In the rows, 100 means zero.
The rows of T fall into 4 groups, and each row is roughly a mix of its group's hidden directions.
T:
[[136,119,94,115,85,97,120,82,86,79],
[97,102,103,97,139,124,115,128,90,86],
[118,116,79,117,93,129,115,119,117,78],
[108,113,95,67,97,105,64,75,115,99],
[80,104,90,90,91,96,76,129,135,112],
[108,134,81,107,101,136,111,93,119,97],
[118,124,80,110,66,118,89,118,94,87],
[89,130,104,80,98,69,94,68,106,99],
[80,76,93,102,72,119,85,78,77,89],
[72,96,134,114,115,94,104,103,132,106],
[103,102,90,104,104,70,123,140,81,101],
[96,117,109,90,93,67,66,78,102,85],
[123,105,104,102,105,112,111,90,53,81],
[128,88,101,104,130,115,124,93,86,75],
[119,95,86,119,104,77,69,120,96,74],
[95,104,92,92,61,96,135,96,115,119],
[129,117,97,83,88,100,64,81,114,111],
[103,71,86,77,96,120,119,130,113,109],
[122,55,107,99,119,117,109,95,110,89],
[96,113,110,109,62,61,96,105,91,91],
[105,95,102,116,125,90,110,90,147,92],
[96,115,100,91,84,73,62,73,104,102],
[115,96,89,99,67,102,59,91,89,87],
[107,127,75,81,77,86,103,129,94,110],
[130,137,89,96,94,110,93,98,131,103],
[102,92,101,67,120,101,65,80,96,83],
[83,98,109,81,113,124,129,89,98,133],
[99,60,98,102,106,102,106,130,87,127],
[81,117,122,96,99,111,79,141,96,90],
[123,104,79,93,59,104,123,114,108,103],
[112,102,121,126,123,94,124,75,114,82],
[112,96,107,72,128,76,72,84,106,91],
[103,104,89,111,81,64,122,129,88,111],
[89,73,108,87,132,83,107,109,80,125],
[106,76,89,106,131,73,110,125,82,103],
[89,77,107,102,86,115,76,58,98,92],
[102,109,106,131,102,100,139,125,109,114],
[104,120,105,108,125,102,79,125,124,72],
[132,108,106,90,122,111,118,98,135,112],
[96,85,103,132,77,69,123,106,93,111],
[100,83,84,100,116,105,138,122,94,127],
[94,113,93,89,145,83,124,92,90,108],
[90,83,97,87,74,110,119,108,107,142],
[105,130,85,108,81,88,76,84,124,81],
[89,102,120,91,141,83,109,82,81,87],
[102,68,87,108,111,116,84,80,113,68],
[132,112,106,112,97,106,124,87,73,75],
[93,96,80,81,74,99,86,93,64,123],
[107,79,99,105,102,71,59,118,90,96],
[68,134,75,103,104,103,78,87,102,96],
[92,102,89,95,73,107,64,100,65,105],
[112,106,75,108,114,61,125,113,97,89],
[86,70,87,97,108,122,70,84,80,91],
[85,118,112,111,82,74,130,125,88,104],
[122,104,93,111,106,93,109,59,70,91],
[105,125,90,114,107,83,78,101,140,87],
[95,122,123,97,90,109,75,69,105,73],
[95,61,100,95,131,106,121,88,114,111],
[71,75,99,95,110,88,94,83,121,132],
[102,108,71,88,76,91,77,85,72,115],
[109,129,86,104,63,109,85,119,82,101],
[107,87,75,106,101,104,136,127,102,124],
[96,75,90,92,124,141,95,101,83,108],
[79,109,122,77,97,82,124,68,97,108],
[71,76,128,94,93,108,119,102,86,125],
[88,64,103,117,89,103,116,118,73,80],
[109,105,70,98,115,94,65,119,105,126],
[73,117,117,91,102,60,99,90,94,121],
[80,114,132,101,68,106,106,127,91,106],
[92,82,103,86,126,59,99,105,82,116],
[111,77,114,102,105,112,139,82,75,101],
[64,95,140,104,91,101,108,111,104,118],
[98,107,90,94,136,68,130,99,89,100],
[78,85,104,107,129,85,90,78,130,115],
[107,87,124,122,104,83,99,66,126,110],
[103,99,120,136,116,103,133,107,118,111],
[99,101,93,91,130,98,115,140,77,86],
[99,80,83,95,104,84,130,123,96,133],
[97,82,90,100,76,104,60,88,77,86],
[95,105,112,134,100,131,130,105,115,110],
[97,111,110,107,135,100,73,88,72,81],
[89,120,119,88,132,91,90,70,91,83],
[101,94,130,97,95,53,114,95,107,107],
[67,78,94,118,94,84,90,89,90,69],
[63,112,97,104,117,74,91,75,115,92],
[101,101,91,79,70,93,67,69,104,103],
[106,90,98,106,144,86,74,113,82,91],
[115,99,122,106,116,84,90,69,133,110],
[80,88,93,111,98,134,116,119,71,86],
[67,107,84,107,88,113,92,115,61,101],
[83,104,75,93,100,81,62,88,114,120],
[103,110,132,120,77,97,134,87,91,98],
[90,110,82,109,51,119,106,102,95,111],
[103,104,78,67,82,74,76,104,82,95],
[98,66,97,102,96,115,124,126,94,129],
[97,105,107,100,138,136,113,119,99,88],
[97,141,104,92,108,106,83,68,110,85],
[119,115,114,74,110,87,86,82,115,132],
[95,81,106,101,102,87,153,106,89,99],
[115,109,91,71,102,56,81,104,100,102],
[114,100,129,117,108,109,138,105,113,79],
[71,117,87,114,108,117,128,125,87,98],
[70,74,98,97,98,99,77,91,64,100]]

In each list below, one row fits none of the groups, and each other row fits one group, some only roughly. Which row is it?
  Z_874: [103,90,101,89,107,132,112,123,70,126]
  Z_907: [131,96,105,132,88,106,124,120,113,113]
  Z_114: [68,70,113,94,99,99,113,89,104,134]
  Z_829: [102,83,91,87,98,54,87,99,77,88]
  Z_185: [146,110,94,95,94,123,98,104,126,99]
  Z_653: [109,114,83,85,66,65,88,100,102,113]
  Z_428: [113,72,72,89,95,100,123,94,128,116]
  Z_52: [101,80,114,92,99,68,74,68,109,95]
  Z_880: [127,101,88,99,121,139,111,105,123,97]
  Z_298: [104,79,78,100,101,137,72,92,92,83]
  Z_532: [106,73,86,105,95,61,109,128,91,106]
  Z_375: [116,98,67,94,118,98,87,110,137,90]
  Z_856: [90,138,94,92,122,116,112,114,102,129]
  Z_641: [100,91,120,112,131,106,96,98,79,62]
  Z_120: [136,103,74,91,99,115,110,123,105,76]

Z_907
  Z_130: [58,97,112,107,105,71,117,102,80,101]
  Z_583: [93,92,64,89,83,86,83,105,126,124]
  Z_277: [95,118,98,82,135,94,67,95,97,120]
  Z_210: [112,121,99,117,123,123,85,95,99,64]
  Z_998: [81,85,125,94,102,78,122,115,71,116]
  Z_420: [104,74,84,100,80,78,114,127,104,128]
  Z_769: [123,103,110,101,120,122,114,123,91,65]
  Z_74: [103,67,101,95,74,89,69,76,106,109]
  Z_540: [97,132,115,83,109,73,103,92,112,131]
  Z_233: [135,104,74,95,115,112,101,117,109,71]
  Z_811: [122,75,103,97,112,119,138,113,107,87]

Z_74
  Z_820: [105,107,115,87,130,105,131,111,103,133]
  Z_365: [101,72,102,110,68,99,135,119,97,96]
  Z_914: [87,65,113,126,85,95,97,69,92,97]
  Z_849: [68,85,110,89,103,98,82,89,72,128]
  Z_142: [61,105,117,103,101,85,69,93,103,120]
  Z_933: [124,117,106,106,101,85,90,54,113,95]
  Z_605: [95,121,85,84,112,89,68,89,111,132]
  Z_867: [109,119,86,104,141,72,94,95,92,83]
  Z_122: [110,109,108,95,64,68,75,91,89,109]
  Z_888: [115,135,89,83,87,107,73,89,102,124]
  Z_707: [102,108,100,101,70,102,113,125,142,96]
  Z_502: [64,89,109,98,83,87,94,90,110,137]

Z_933
  Z_427: [97,86,113,104,89,114,48,105,94,99]
  Z_186: [124,107,82,99,120,133,101,96,132,90]
  Z_928: [96,112,107,107,122,141,128,84,103,92]
  Z_546: [93,68,94,102,87,69,94,103,66,89]
  Z_396: [92,120,96,116,82,141,121,109,108,113]
  Z_311: [53,89,105,102,122,88,112,100,82,108]
  Z_993: [97,102,84,102,129,119,89,76,133,85]
  Z_278: [104,70,91,108,103,60,108,126,92,106]
  Z_193: [78,78,107,130,115,116,118,93,118,80]
  Z_596: [80,127,114,120,91,78,82,100,130,103]
  Z_200: [97,118,95,115,94,65,98,87,129,74]
  Z_401: [101,97,107,96,78,113,116,143,127,97]

Z_193
  Z_698: [105,112,70,99,107,86,71,107,136,98]
  Z_932: [101,108,97,96,53,114,84,95,121,117]
  Z_499: [81,124,92,83,106,87,67,74,101,116]
  Z_143: [86,85,99,105,139,114,134,109,109,96]
  Z_268: [119,85,120,92,121,108,135,116,103,122]
  Z_642: [109,89,91,118,115,131,122,108,119,71]
  Z_918: [98,120,89,103,83,142,81,93,120,111]
  Z_623: [89,86,90,83,88,123,100,125,115,136]
  Z_124: [122,110,79,112,122,91,81,66,90,85]
  Z_805: [102,81,119,128,119,71,125,112,98,99]
  Z_492: [95,108,70,112,96,117,73,86,115,70]
  Z_42: [101,104,89,84,115,116,74,141,104,84]

Z_623
  Z_419: [115,132,66,110,102,99,126,104,115,92]
  Z_997: [107,129,97,109,72,118,108,95,129,123]
  Z_920: [67,100,117,104,80,88,94,80,81,127]
  Z_288: [96,71,70,74,105,101,90,89,82,122]
  Z_161: [118,103,55,80,91,103,79,114,103,98]
  Z_113: [98,100,121,79,123,75,95,75,115,125]
  Z_384: [85,86,106,114,58,68,98,97,95,100]
  Z_214: [95,101,123,103,82,147,112,90,110,91]
  Z_440: [91,98,99,90,133,113,68,113,72,91]
  Z_936: [98,113,103,100,78,148,108,93,119,107]

Z_384
  Z_25: [79,70,116,113,113,87,133,111,91,90]
  Z_252: [103,73,89,102,79,73,124,124,96,117]
  Z_165: [102,65,113,96,130,116,130,105,96,107]
  Z_558: [87,69,103,89,124,122,101,102,72,120]
  Z_735: [123,99,74,125,78,107,102,127,111,84]
  Z_796: [91,125,79,89,73,126,109,126,93,106]
  Z_901: [97,136,112,89,108,111,115,136,105,114]
  Z_426: [86,84,74,86,73,94,103,103,120,132]
  Z_216: [100,121,111,88,76,65,75,88,94,116]
  Z_292: [94,90,95,95,124,94,83,65,66,106]
  Z_84: [100,92,106,108,93,155,114,106,104,107]
  Z_454: [88,79,89,113,79,75,114,116,67,96]
  Z_791: [114,69,113,98,123,120,132,113,99,109]
  Z_962: [79,83,86,90,136,97,70,93,108,114]

Z_901
  Z_446: [106,100,120,94,105,127,111,134,76,79]
  Z_989: [109,104,96,92,75,115,111,142,123,91]
  Z_724: [73,102,122,119,88,75,104,75,115,118]
  Z_553: [92,108,110,119,93,75,140,119,109,85]
  Z_473: [137,88,72,94,95,110,125,111,111,86]
  Z_694: [99,77,105,128,110,125,106,102,88,65]
  Z_449: [104,92,98,102,138,101,89,70,70,93]
  Z_812: [78,72,114,92,111,110,105,121,132,116]
  Z_105: [115,98,116,115,127,62,118,109,114,107]
  Z_378: [95,93,110,97,100,111,122,126,63,127]
  Z_394: [82,88,133,87,108,72,108,82,83,86]

Z_694
  Z_714: [140,102,70,106,103,99,116,94,119,82]
  Z_452: [114,126,77,104,102,135,78,106,115,111]
  Z_354: [75,127,74,124,96,114,98,106,104,75]
  Z_732: [86,70,86,89,92,99,118,106,131,127]
  Z_307: [96,136,78,100,76,109,69,99,91,101]
  Z_251: [84,103,121,84,137,109,121,78,88,104]
  Z_692: [99,106,112,100,81,64,97,81,99,64]
  Z_831: [93,91,83,99,134,92,70,72,87,101]
  Z_358: [104,61,101,109,109,75,108,128,80,100]
  Z_464: [114,81,57,74,106,111,89,114,101,104]
  Z_481: [89,80,91,122,132,107,126,124,96,89]
  Z_663: [98,89,89,93,144,104,103,116,90,129]
  Z_755: [89,93,102,136,71,111,127,97,106,117]
  Z_498: [85,113,94,100,139,102,111,82,134,98]

Z_481
  Z_575: [130,97,89,90,85,125,63,90,103,104]
  Z_225: [86,91,116,76,124,92,91,84,87,135]
  Z_332: [108,123,112,113,115,96,91,77,62,83]
  Z_439: [113,100,107,125,98,124,113,107,99,57]
  Z_787: [85,108,136,93,108,125,101,70,98,84]
  Z_790: [114,125,107,107,97,113,106,88,142,122]
  Z_946: [95,74,100,91,66,87,84,114,103,130]
  Z_954: [90,76,106,95,134,120,91,94,82,71]
  Z_648: [110,89,121,109,105,80,142,111,118,92]
  Z_668: [114,107,87,118,66,96,84,95,110,65]
  Z_595: [98,103,105,95,86,103,96,84,46,106]
  Z_386: [80,130,102,111,123,83,80,86,102,74]
  Z_955: [109,80,120,104,124,63,91,78,109,98]

Z_386
  Z_327: [120,124,112,96,63,74,93,110,94,111]
  Z_716: [74,119,64,89,122,96,80,88,98,104]
  Z_981: [89,113,116,90,92,58,96,74,96,82]
  Z_125: [106,131,60,93,104,89,103,103,115,122]
  Z_853: [101,83,127,81,115,67,95,79,107,119]
  Z_448: [107,109,89,104,134,119,123,93,132,91]
  Z_552: [104,123,81,58,102,105,77,112,91,91]
  Z_145: [116,119,96,107,81,64,117,119,113,119]
  Z_73: [110,137,90,107,100,91,66,110,104,77]
  Z_49: [93,130,127,120,116,92,85,109,110,74]

Z_716
